m =
[[123 132 127 137 128 133 131 136]
 [137 125 134 109 138 113 131 115]
 [134 123 124 139 124 132 128 123]
 [132 135 122 121 124 127 132 138]
 [136 125 124 119 128 121 131 120]
 [133 131 129 110 132 120 130 128]
 [125 121 133 104 136 110 129 112]
 [130 120 132 146 131 133 125 120]
 [131 141 122 146 121 144 131 152]
 [131 131 122 122 119 131 125 136]
 [125 120 132 114 124 117 124 110]]
m[0][0]: 123
m[10][3]: 114
m[4][4]: 128
m[8][6]: 131
m[8][3]: 146
m[3][3]: 121
m[4]: [136, 125, 124, 119, 128, 121, 131, 120]
m[7][2]: 132
m[2][0]: 134
m[8][5]: 144
m[9][2]: 122
m[9]: [131, 131, 122, 122, 119, 131, 125, 136]
m[9][0]: 131
m[5]: [133, 131, 129, 110, 132, 120, 130, 128]
m[7]: [130, 120, 132, 146, 131, 133, 125, 120]
m[2][2]: 124
m[10]: [125, 120, 132, 114, 124, 117, 124, 110]
m[3][6]: 132
m[8][0]: 131
m[10][7]: 110
m[6][7]: 112
m[6][5]: 110
m[4][7]: 120
m[:, 2]: [127, 134, 124, 122, 124, 129, 133, 132, 122, 122, 132]
m[1][4]: 138
m[10][4]: 124
m[6][6]: 129
m[0]: [123, 132, 127, 137, 128, 133, 131, 136]
m[7][7]: 120
m[8]: [131, 141, 122, 146, 121, 144, 131, 152]

grid = (101, 130, 134, 132, 138, 133)
grid[-6] => 101
grid[-2] => 138
grid[-1] => 133

A =
[[120 132 124 113 125 143 125 124 125 126 137 138]
 [119 132 124 113 125 144 124 123 125 126 137 139]
 [114 132 122 106 124 152 122 121 124 127 138 142]
 [114 132 122 104 123 154 122 120 124 127 139 143]
 [118 132 124 112 125 144 124 123 125 126 137 139]
 [117 132 124 110 124 147 124 122 125 127 137 140]
 [115 132 123 107 124 150 122 121 124 127 138 142]
 [116 132 123 109 124 148 123 122 125 127 138 141]
 [113 133 121 103 123 155 121 120 123 126 139 143]
 [116 132 123 108 124 149 123 122 125 127 138 141]
 [118 132 124 111 124 145 124 123 125 127 137 140]]
A[-11][0]: 120
A[-5][-4]: 124
A[:, 1]: [132, 132, 132, 132, 132, 132, 132, 132, 133, 132, 132]
A[1][6]: 124
A[-3][-2]: 139
A[-11][8]: 125
A[-1][11]: 140
A[:, 4]: [125, 125, 124, 123, 125, 124, 124, 124, 123, 124, 124]
A[0][9]: 126
A[9][-5]: 122
A[-8][-4]: 124
A[4][2]: 124
A[-6]: [117, 132, 124, 110, 124, 147, 124, 122, 125, 127, 137, 140]
A[-9][-5]: 121
A[-6][-1]: 140
A[-9][-6]: 122
A[1][-9]: 113
A[-4][-1]: 141
A[-1]: [118, 132, 124, 111, 124, 145, 124, 123, 125, 127, 137, 140]
A[8][-6]: 121
A[-2][-3]: 127
A[4][0]: 118
A[3][9]: 127
A[-6][-5]: 122
A[-9][11]: 142
A[0][-8]: 125
A[-8][6]: 122
A[-5][-12]: 115
A[:, 10]: [137, 137, 138, 139, 137, 137, 138, 138, 139, 138, 137]
A[2]: [114, 132, 122, 106, 124, 152, 122, 121, 124, 127, 138, 142]
A[-5][10]: 138
A[-6][1]: 132
A[:, -7]: [143, 144, 152, 154, 144, 147, 150, 148, 155, 149, 145]
A[9][11]: 141
A[8][-8]: 123
A[-7][-4]: 125
